[[-64 -42  93]
 [-19  75  41]]
->
[[-42  93]
 [ 75  41]]

[[ 22  38 -17]
 [-73  12   8]]
->
[[ 38 -17]
 [ 12   8]]

[[ -3  42 -15]
 [ 27  68  22]
 [-33 -62   6]
 [-27  20 -12]
 [ -5  76  -1]]
->
[[ 42 -15]
 [ 68  22]]

[[ 30  67  -9 -17  67]
 [ 12  52  13 -10  52]
 [ 18  74  29  -3  74]
 [-10  -8 -16 -22  -8]]
->
[[67 -9]
 [52 13]]

[[-18  45   2]
 [ -7  35 -19]
 [-14  68 -40]]
->
[[ 45   2]
 [ 35 -19]]

[[-27 -89  -2]
 [  4 -84  60]
 [-31 -90 -11]
 [-15 -87  20]]
->
[[-89  -2]
 [-84  60]]

[[-55 -39   8 -40  20]
 [  2  -2  13 -35  28]
 [ -7  22 -32   2 -60]
 [-46  15 -16  36 -16]
 [ 57  51 -38  78 -14]]
->
[[-39   8]
 [ -2  13]]
---
[[ -2  11   5   1  20 -59 -14 -11]
 [  2  -9   6  11  13   8  -1   3]
 [ 29  23 -10 -78  18 -82 -41 -19]
 [ 15   4   2 -31  33 -63 -31 -13]
 [ 62  22   4 -24   3   6  26   1]
 [ 19  25   0  -5  14 -41 -16  24]]
->
[[ -2   5  20 -14]
 [  2   6  13  -1]
 [ 29 -10  18 -41]
 [ 15   2  33 -31]
 [ 62   4   3  26]
 [ 19   0  14 -16]]

[[ -6  34  47 -19   8   0 -30 -16]
 [  0 -71   0   0  -7 -21  80   2]
 [ -3   8   5   0   5   0 -12   0]
 [ 17   0  84   8  -6  92  -5 -59]]
->
[[ -6  47   8 -30]
 [  0   0  -7  80]
 [ -3   5   5 -12]
 [ 17  84  -6  -5]]

[[-42  -5 -67 -27 -33 -90 -28 -36]
 [ 49  13  17 -10   9  48  48   9]
 [ 10 -15  -5   6 -17 -12 -15  15]]
->
[[-42 -67 -33 -28]
 [ 49  17   9  48]
 [ 10  -5 -17 -15]]

[[  8  72]
 [-72  22]
 [  9  18]
 [  6  32]
 [ -3  46]
 [ 10  34]]
->
[[  8]
 [-72]
 [  9]
 [  6]
 [ -3]
 [ 10]]

[[12 12  0 12 23]
 [45 13  0 34 49]
 [11  9  0 11 55]
 [20 13  0 18 65]
 [20  8  0 16 43]
 [20  9  0 17 23]
 [13 10  0 12 67]
 [16 14  0 15 55]]
->
[[12  0 23]
 [45  0 49]
 [11  0 55]
 [20  0 65]
 [20  0 43]
 [20  0 23]
 [13  0 67]
 [16  0 55]]

[[ -1   2  20 -28 -68 -51  43  37  35  40 -37 -62]
 [-40 -53 -19 -14  -1 -22   2  16 -50 -44   1 -55]
 [  7   6   6   1  -2   7  -3 -12  -4   7  -2  15]
 [-18 -32  -3  13  26  -5  11  26 -36 -26   9 -34]
 [ 24  23  20  15  11  17 -10  -8   3   5   2  31]
 [ 16  16  13 -21 -45 -13  -9 -18  11  15 -32   1]
 [  6   7  25  15  18   4  -1  26 -11 -20   6   6]
 [-30 -16 -69 -28  -4   7 -20 -53  25   4  29  13]]
->
[[ -1  20 -68  43  35 -37]
 [-40 -19  -1   2 -50   1]
 [  7   6  -2  -3  -4  -2]
 [-18  -3  26  11 -36   9]
 [ 24  20  11 -10   3   2]
 [ 16  13 -45  -9  11 -32]
 [  6  25  18  -1 -11   6]
 [-30 -69  -4 -20  25  29]]

[[-38 -56 -60 -18 -27 -33  18  17 -44 -42 -45 -58]
 [-24 -11 -18  12  23 -24 -18  21 -39  -4 -45 -12]
 [ -2 -25 -39  -6 -40  11  66  31  10 -23  11 -27]]
->
[[-38 -60 -27  18 -44 -45]
 [-24 -18  23 -18 -39 -45]
 [ -2 -39 -40  66  10  11]]

[[  8  44 -23  22 -20]
 [-65 -12 -44  49 -48]
 [ 24  41 -22   0  60]
 [-12 -47 -50  13  17]
 [-56 -28 -62   3  34]
 [ -9 -72 -18  28  43]]
->
[[  8 -23 -20]
 [-65 -44 -48]
 [ 24 -22  60]
 [-12 -50  17]
 [-56 -62  34]
 [ -9 -18  43]]
---
[[-44  19 -13 -42]
 [-10 -54  -6 -24]
 [-52  53  33  73]]
->
[[-10 -54  -6]
 [-52  53  33]]

[[-63 -15 -28  22]
 [-47 -55 -21  58]
 [-37  26 -30  65]
 [-26  61  34 -73]
 [-18  -5 -16  38]]
->
[[-47 -55 -21]
 [-37  26 -30]]

[[-21 -58  -1 -15  -2]
 [ 58 -38  41 -63 -22]
 [ 31 -75  22 -25  22]]
->
[[ 58 -38  41]
 [ 31 -75  22]]

[[-50  41  35]
 [-69 -10  29]
 [-52  -3  31]
 [-78  89  46]]
->
[[-69 -10  29]
 [-52  -3  31]]

[[ 47  43  28  35]
 [  0 -19  17 -89]
 [-61 -16  12 -83]]
->
[[  0 -19  17]
 [-61 -16  12]]

[[  6 -17  -1 -10  19]
 [-44 -19 -76   2 -54]
 [-26  19  46  26   0]
 [ 21  15 -39 -16 -28]
 [  1  48  40  45  11]]
->
[[-44 -19 -76]
 [-26  19  46]]

[[ 40  32 -33 -27   2]
 [-25 -41  85 -20  12]
 [ -9  33 -40   8   9]
 [ 16  33  77  28 -78]]
->
[[-25 -41  85]
 [ -9  33 -40]]

[[76 12 27  9]
 [58 22 38  6]
 [87  7 19 12]]
->
[[58 22 38]
 [87  7 19]]
